[[118 143 135 141]
 [137 106 125 127]
 [143 118 119 128]]
|
[[118 143]
 [137 106]]

[[140 134 155 136]
 [133 133 135 135]
 [134 127 142 141]
 [138 134 147 133]]
|
[[140 134]
 [133 133]]

[[128 123]
 [125 121]
 [131 119]
 [139 114]
 [128 154]]
|
[[128 123]
 [125 121]]

[[120 118 148 106]
 [127 139 120 130]]
|
[[120 118]
 [127 139]]

[[103 136 129 154 141]
 [103 117 128 128 120]
 [103 129 129 101 121]
 [103 111 133 120 141]]
|
[[103 136]
 [103 117]]

[[117 103]
 [141 134]
 [131 118]]
|
[[117 103]
 [141 134]]

[[143 125 112]
 [123 141 142]
 [125 138 125]
 [126 155 139]]
|
[[143 125]
 [123 141]]

[[107 138 144]
 [144 155 121]
 [115  99 132]
 [111 102 136]]
|
[[107 138]
 [144 155]]

[[102 140]
 [102 138]
 [110 135]]
|
[[102 140]
 [102 138]]
---
[[103 102 100 131 109 141 125 123]
 [143 150 144 112 126 114 127 128]
 [113 116 115 139 120 138 136 133]
 [129 138 132 127 123 124 142 141]
 [125 136 136 151 117 147 125 125]
 [126 111 118 120 137 127 112 114]
 [134 143 144 146 123 141 123 124]
 [125 129 122 117 130 113 155 153]]
|
[[103 102 100 131 109 141 125 123]
 [113 116 115 139 120 138 136 133]
 [125 136 136 151 117 147 125 125]
 [134 143 144 146 123 141 123 124]]

[[125 127 146 127 113 135 109 143 128 123 127 115 128 141 126 145]
 [117 142 144 139 122 117 118 144 137 138 140 135 114 132 111 141]
 [142 126 120 133 135 128 149 118 134 140 124 134 107 127 115 115]
 [123 113 136 115 143 127 135 128 113 115 114 112 141 118 142 138]]
|
[[125 127 146 127 113 135 109 143 128 123 127 115 128 141 126 145]
 [142 126 120 133 135 128 149 118 134 140 124 134 107 127 115 115]]

[[129 115 131 138]
 [130 112 130 138]
 [136 101 142 149]
 [137 115 131 131]
 [142 110 135 136]
 [152 103 134 141]
 [130 112 136 158]]
|
[[129 115 131 138]
 [136 101 142 149]
 [142 110 135 136]
 [130 112 136 158]]

[[138 140 131 142]
 [134 113 142 126]
 [127 150 124 142]
 [138 140 132 143]
 [120 140 121 131]
 [134 152 131 149]]
|
[[138 140 131 142]
 [127 150 124 142]
 [120 140 121 131]]

[[114 101]
 [148 112]]
|
[[114 101]]

[[134 122 124 137 140 122 113 138 139]
 [135 121 121 129 134 119 135 135 132]
 [137 139 137 117 138 137 126 137 109]
 [146 123 122 117 145 120 141 146 123]
 [112 145 144 127 110 150 132 111 130]
 [105 137 137 137 103 142 130 104 136]]
|
[[134 122 124 137 140 122 113 138 139]
 [137 139 137 117 138 137 126 137 109]
 [112 145 144 127 110 150 132 111 130]]

[[123 130 121 136 111]
 [139 143 125 113 139]
 [147 148 104 108 145]
 [116 107 102 104 108]
 [128 131 103 146 120]
 [107 111 127 132 131]
 [146 103 145 115 117]]
|
[[123 130 121 136 111]
 [147 148 104 108 145]
 [128 131 103 146 120]
 [146 103 145 115 117]]

[[124 124 131 127 134 124 124 124 139 128 130 134 126 127 127]
 [126 126 127 130 130 127 128 127 113 130 125 129 128 127 125]
 [125 130 125 131 129 127 130 126 108 128 129 128 127 130 131]
 [132 128 131 125 126 127 125 129 151 127 129 130 129 130 128]
 [130 126 132 126 128 121 123 123 144 127 128 130 120 126 126]]
|
[[124 124 131 127 134 124 124 124 139 128 130 134 126 127 127]
 [125 130 125 131 129 127 130 126 108 128 129 128 127 130 131]
 [130 126 132 126 128 121 123 123 144 127 128 130 120 126 126]]
---
[[137 122 119 144]
 [126 123 119 150]
 [126 125 127 119]
 [124 153 134 124]]
|
[[122 119]
 [123 119]]

[[115 114 142]
 [143 150 129]
 [113 126 135]]
|
[[114 142]
 [150 129]]

[[113 139 102]
 [133 134 121]
 [151 105 118]]
|
[[139 102]
 [134 121]]

[[140 144 130 155 104]
 [110 144 133 131 130]]
|
[[144 130]
 [144 133]]

[[119 141 134 134 122]
 [123 133 124 143 126]
 [151 129 142 134 107]]
|
[[141 134]
 [133 124]]

[[130 130 107]
 [130 131 125]
 [124 136 122]]
|
[[130 107]
 [131 125]]
